Here are some points, one per row:
Array([ -3, -30, -57,  37,  26,  25, -59,  33,  -4,  21, -13,  -4,  -3,  21, -45, -18,  30, -22,  14,  15, -22,  65,
       -50,  49, -15,  -4, -27,  -7, -20,  32, -40, -31])
Array([-30, -34,  19,  33,  26,  29,  35, -24, -16,  14, -63, -55,   9,  -7,  -4,  96, -29,  37, -19,   5,  87, -27,
        -2,  10,  17, -16,  40,  -6, -20,  47,  -8,  -6])
Array([ 45,  58, -64, -50,   2, -22,  21, -21, -44, -36, -58,  25,  25,  62, -18,  34, -14,  34,  -3,   6, -38,  15,
        21,  -1, -29, -12, -57,   3,  54,  22, -36, -13])
Array([-34, -50,  13,  -4,   8, -91,  12, -70,  22,  -5,  31,  -7,  11,   2, -31,  35, -18,   0, -50,  38,  15,  -7,
         9,  30,   0, -29, -42, -15, -24,  -2, -43,  25])
Array([-19,  33, -14, -41, -25,  32,  -5, -16,  11, -21, -11, -57,  -5,   0, -54, -34,  63, -27,  23, -23,  43,  14,
        20,   1, -27, -16,  12,  31, -11,  10,  38, -46])
Array([-46,  24,  -1,  34,  21, -48,   1,  59, -37, -38,  61, -41,   1,  -4,  14,  36,  32,  51,  14, -13, -32,   2,
       -10,   2,  41, -13, -20, -52,  -5,  14,  11, -11])
Array([-11,  16, -15, -10, -32,  64,  29,  16,  48, -11,   5,  40, -22,  -4, -30,  40,  14,  21,  35,  -5,  23,   1,
         1, -24,  43, -76, -21,  -5, -20,  -7,  14,  51])
Array([  5, -39,  67,  31,  12,  -6,  43, -52,  -1,   9, -31, -24, -57,  -7, -33,   0,  25,  -7,  -2, -12,  63,  31,
       -17, -17,  11,  43, -90, -48,  62, -25, -17, -16])
Array([-29, -29,  16, -83, -29,  -1, -38,  12,  15, -37,   9,   2, -21, -54, -29, -18, -41,  43, -13,   5, -23,   6,
       -76,  20,  37,  33,   7,  -9,  -4,  20,  23,  20])
Array([ 21,  21,  16,  56, -25,  16,  -2,  13,  11, -19,  38, -17,  -5, -59, -36,   6,  30,  24,  16,   7,  -6, -76,
        13,  66, -38,  35,  21,  -6,  39,  25,   0, -19])
Array([ 40,  41, -10,  -9, -42,  -9, -19,  12,  -6,  22, -33,  28,  29,   9,  -4,  42,  13,  51, -88,   9,   7,  -3,
       -30, -26, -82,  23, -42,  37, -24,  43, -16,  33])
Array([ 61,   6,  43,  12,  24,  -8, -61, -15, -84, -10,  37,  -3,   9,  53, -24, -15,   5, -10, -19,   7,  30, -28,
       -16,  42,  58, -16,  65,   1,   7, -19, -26,  35])
Array([  8,  26,  54,  23,   3,   6, -81, -17,  20, -21, -29, -21, -13,  28,  30,   4,  26, -10,  35, -19, -31,  20,
        -3, -21, -20, -49, -24,  11, -42,  40,  29,  27])
Array([ 43, -24, -10, -34,  53,  -5,  42,  -2,   2,  -1, -17,  -4,  22, -47,  17,  23,  -1,  26,  44, -11, -25,  -6,
       -64,  43,   0,  10,  33, -20,  27, -30,  17,  32])
Array([-44,  54, -10, -18,  19,   8,  29, -52,  40,  25,  -9,   4, -18,  55,   1, -34,  -3,  -6,  28,  50, -30,   5,
         5,  20,   0,  11,  44, -30,  45,  63,  59, -11])
Array([ 39, -11, -36,   1,  17,  11, -20,   8,  20,  26,  70, -14, -16,  -1,   8,  64, -10, -40,  -8,  16,   5,  35,
        -9, -52,   0,  10,  -1,  40,   5, -29,  65, -16])
Array([ 69,   6, -30,  -7,   4,   9, -12,  12, -15, -56, -26,   8,   2, -37,  67, -38, -37, -22,   4, -23,  66,  -7,
        55,  60,  38,  18, -64,   4, -36,   9,  39,  -1])
Array([ 16,  42,  23,  16,  11,  45,  43, -17,  27,   2,  25,  15,  12,  46,  48, -44,   3,  -6, -27, -14,  12, -25,
       -36,   2, -14,  41,  -2,   5, -42,  -8,   0, -17])
Array([ 43, -60, -20,   3,  43,  15,  33,  36,  30,   9,  47,  40,   7,  29, -51,  13,  33, -15,  10,   5,  -2, -14,
        26,  -6, -31,   7, -14,  47,  11,  11,  11,  10])
Array([ 29, -29,  27, -46, -27, -16,  18,  -4,  18,  -8,  20,  15, -25,  12, -17, -11,  -7, -28,  56,  50,  -5,  -4,
        21, -10,  12, -35,  24,  48, -11,  75, -25,  21])
Array([ -7,  27,  31, -18, -24, -64,  33,  19, -60,  21,  29,  13, -66, -25,  31,  30,  -3, -11,   1, -10, -21, -23,
       -27,  10,  -6,   0,   1,  10,  13,   7,  15, -50])
Array([-75, -25, -44,  -6,  56,  -6, -26, -43,  -2,  27,   8, -25, -26, -11,  26, -36, -34, -21, -45, -22,  44, -88,
       -50, -19,  25, -29, -49,  12,  25,  32, -14,  -9])
Array([-36, -12, -37, -27, -73,  12, -15,   0,  46, -62,  37,  20,  16,  60,  54,  11,   5,  16,   0, -34,  62,  42,
        -5,  -7,  -2,  55,  40, -35,  29, -13, -46,   9])
Array([ 20, -24,   4, -56,  41,  45,  -9,  14, -37,  29,  10,  62, -24, -33,  31, -13,  61,   6, -45,  28,  12,  19,
        25, -33, -20, -46,  44, -53,  -1,   3, -16, -40])
Array([  2,  58, -22, -44, -19,  30, -23,  27, -19,  51,  -3, -50,  21,   4,  24,  37,  30, -19, -34,  40, -21, -16,
        34, -24,  21,  58, -42,   0,  71,   7, -14,  89])
Array([-16, -20,  25,  39,  19, -11, -13,  42,  13, -64, -18,  19,  43,  -1,  -5, -59,  23,  30, -10,  11, -10,  -1,
        -3, -60,   4, -45,   3,   5,  61,   6,  53,  21])
Array([-32,  10,   1,  -7,  24,  -1,  48,  38, -14, -56, -24, -32,  12,  12, -34, -25, -30,  -6, -38,  13,  -2,   2,
        40, -14,  34,  25,  27,  68, -18, -34, -18, -29])
Array([-42,  33,  22, -38,  18,   2, -26,  51,  -4,  35, -48,  40,  23, -36, -42, -11, -15, -69,   2,  -6,   3,  -3,
        14, -22, -13,  30,  -1, -37, -32,  -6,  -7,  12])
Array([ -3, -20,  16, -38,   9, -26,  32,  -9, -47, -60,  13, -25, -27,   3, -17,   4,   1,   3, -27, -27, -13,  -1,
        12,   0, -74,   8,  20, -33, -54, -14,  58,  13])
Array([-31, -32,  29,  14, -17,  20,  44,   5,  -1,   3, -45,  26,   9,  51,  19,  11,  47, -42,   5, -14, -66, -37,
       -22,  29,  46,  38, -31,  16, -47, -48,  14,  16])
Array([ 14,   2,  34,  20,  -8,  43, -28, -31,  28, -23, -18,  -5,  -5, -32,  -6,   1, -30,  17, -21,   6, -37,  24,
        -5, -11,  26,  32,  14,  53,   4, -17, -18, -59])
Array([ 20,  -8,  19, -44,  41, -39, -21, -28,  19,  74,  -1, -37, -11, -11,  -1, -33,  11,  68,  25, -69, -16,   8,
        19,  28, -14, -11,  13,  24,   2, -57,  -8,  52])
Array([  7,  15,   8,  46,  49,  22,  19,  -3,  40, -59, -33,  -5, -24, -28,  66,   9, -18, -48, -21,  38, -48,  18,
         0,  10, -25, -33,  12,  11,  -3, -45, -36,  12])
Array([-29,   2, -31,  51,   8, -25, -43, -34, -17,  19, -28,  92,   6,  -4, -16,  32, -10,   9,  29, -32,   3,  16,
        31, -12,  29,  27,  24,  21,  10,  21,  62, -22])
Array([ 66,  31, -18,  25,   4, -15,  47, -28,  19,  20,  12, -14,  42, -31,  -6, -36,   8,   2,   4, -18, -30,  -5,
         3, -62,  74,  27,  -1, -19, -61,  18, -59, -45])
Array([ 10, -59, -42,  -7, -53, -39, -59,  17,   1, -21, -56, -16, -15,  28,  52,   4,  29,  10,  72,  26,  18, -58,
         4, -65, -35,  36,  35,  -7,   9, -42, -53, -32])
Array([ -3,  -3, -23,  25, -17,  12, -21, -68,  13,  -6,  17,   3,  18, -16,   2, -21,  -2,  11, -18,  82, -19,   0,
        52,  -4,  13,  19, -13, -41, -53, -65,  34,   9])
Array([-55,   1,  -2,   5, -14, -15,  19, -35, -38,   0,  37,  18,  78, -53,  30, -10,  33, -52,  62,  -8,  22,  47,
       -25, -10, -34, -12,   9,  39,   3,  22, -13,  39])
Array([-63, -32,   3,  19, -23,  46,  35,   2, -35,  33,  13,   7,  -4,   1,  54, -48, -12,  55, -10,  -2, -34,  26,
        56,  22,   7,  -2, -18,  58, -13,  -3, -44, -21])
Array([ 18, -49,  20,   1,  -7, -28,  -8,  46,  68,  44,  -7, -14,  37,   9,  22,  12, -15, -44, -37, -46, -23,  26,
        64,  11,   7, -19,  21, -39,  22,  61,  21, -36])
Array([ -5,  68,   7, -14, -22, -37, -20,  37,  46,  28,   0,  27,  11,   2, -16,   3,  27, -13, -11,  23,  48,   8,
       -11,  43,  15, -63,   2,  16,  21, -65,  -4, -57])
Array([ 16,  10, -49,  68, -33, -28,  29,   9, -14,   8,  -3,   3, -76, -21, -34, -28, -11,   3, -31, -63, -15,   8,
       -18,  -1,   0,  -3,  59, -24,   2,  -3, -16,  79])
Array([-19,  26,  40,  20,  50,   2, -13,  45, -10,  19,  43,  -2, -25,  11, -22,   0, -85,  34,  76,  11,  35,   5,
        14,   1, -49,  40, -18, -24,  -7,  -1, -20,  10])
Array([ 12,  -8,   4,  -8, -42,  50, -17, -26, -27,  -2,  37, -15,  17,  -2, -26,  29, -70, -20,  11, -68, -61, -43,
       -13,  10, -28, -57,  -4, -51,  24, -37, -11, -34])
Array([ 27, -13,  -4,  31, -58,  -6,  26,  41, -28,  78, -29, -19,  30,  25,   8, -42, -50, -14,  11,  50,  35,  30,
       -46, -10,  -2, -40,  10,   1,   2, -18,  47,   5])
These points spread out most along one direction. Take the direction at right angles to it along which they spread out most. Then take the direction at right angles to both along which they spread out most. Go by this last direction. For each point below, how far along it does it lie, from 0 to 99? 50 is the average, and the first point above lies past it. One standard deviation of the points above along it is 16.
Array([-46,  24,  -1,  34,  21, -48,   1,  59, -37, -38,  61, -41,   1,  -4,  14,  36,  32,  51,  14, -13, -32,   2,
       -10,   2,  41, -13, -20, -52,  -5,  14,  11, -11]) 55
Array([ 16,  10, -49,  68, -33, -28,  29,   9, -14,   8,  -3,   3, -76, -21, -34, -28, -11,   3, -31, -63, -15,   8,
       -18,  -1,   0,  -3,  59, -24,   2,  -3, -16,  79]) 53
Array([ 21,  21,  16,  56, -25,  16,  -2,  13,  11, -19,  38, -17,  -5, -59, -36,   6,  30,  24,  16,   7,  -6, -76,
        13,  66, -38,  35,  21,  -6,  39,  25,   0, -19]) 56
Array([ 43, -24, -10, -34,  53,  -5,  42,  -2,   2,  -1, -17,  -4,  22, -47,  17,  23,  -1,  26,  44, -11, -25,  -6,
       -64,  43,   0,  10,  33, -20,  27, -30,  17,  32]) 55
Array([ 12,  -8,   4,  -8, -42,  50, -17, -26, -27,  -2,  37, -15,  17,  -2, -26,  29, -70, -20,  11, -68, -61, -43,
       -13,  10, -28, -57,  -4, -51,  24, -37, -11, -34]) 57
Array([ 20,  -8,  19, -44,  41, -39, -21, -28,  19,  74,  -1, -37, -11, -11,  -1, -33,  11,  68,  25, -69, -16,   8,
        19,  28, -14, -11,  13,  24,   2, -57,  -8,  52]) 52
Array([-32,  10,   1,  -7,  24,  -1,  48,  38, -14, -56, -24, -32,  12,  12, -34, -25, -30,  -6, -38,  13,  -2,   2,
        40, -14,  34,  25,  27,  68, -18, -34, -18, -29]) 45
Array([-31, -32,  29,  14, -17,  20,  44,   5,  -1,   3, -45,  26,   9,  51,  19,  11,  47, -42,   5, -14, -66, -37,
       -22,  29,  46,  38, -31,  16, -47, -48,  14,  16]) 45
Array([ -7,  27,  31, -18, -24, -64,  33,  19, -60,  21,  29,  13, -66, -25,  31,  30,  -3, -11,   1, -10, -21, -23,
       -27,  10,  -6,   0,   1,  10,  13,   7,  15, -50]) 53
Array([  7,  15,   8,  46,  49,  22,  19,  -3,  40, -59, -33,  -5, -24, -28,  66,   9, -18, -48, -21,  38, -48,  18,
         0,  10, -25, -33,  12,  11,  -3, -45, -36,  12]) 52
Array([  8,  26,  54,  23,   3,   6, -81, -17,  20, -21, -29, -21, -13,  28,  30,   4,  26, -10,  35, -19, -31,  20,
        -3, -21, -20, -49, -24,  11, -42,  40,  29,  27]) 65
Array([ 39, -11, -36,   1,  17,  11, -20,   8,  20,  26,  70, -14, -16,  -1,   8,  64, -10, -40,  -8,  16,   5,  35,
        -9, -52,   0,  10,  -1,  40,   5, -29,  65, -16]) 62
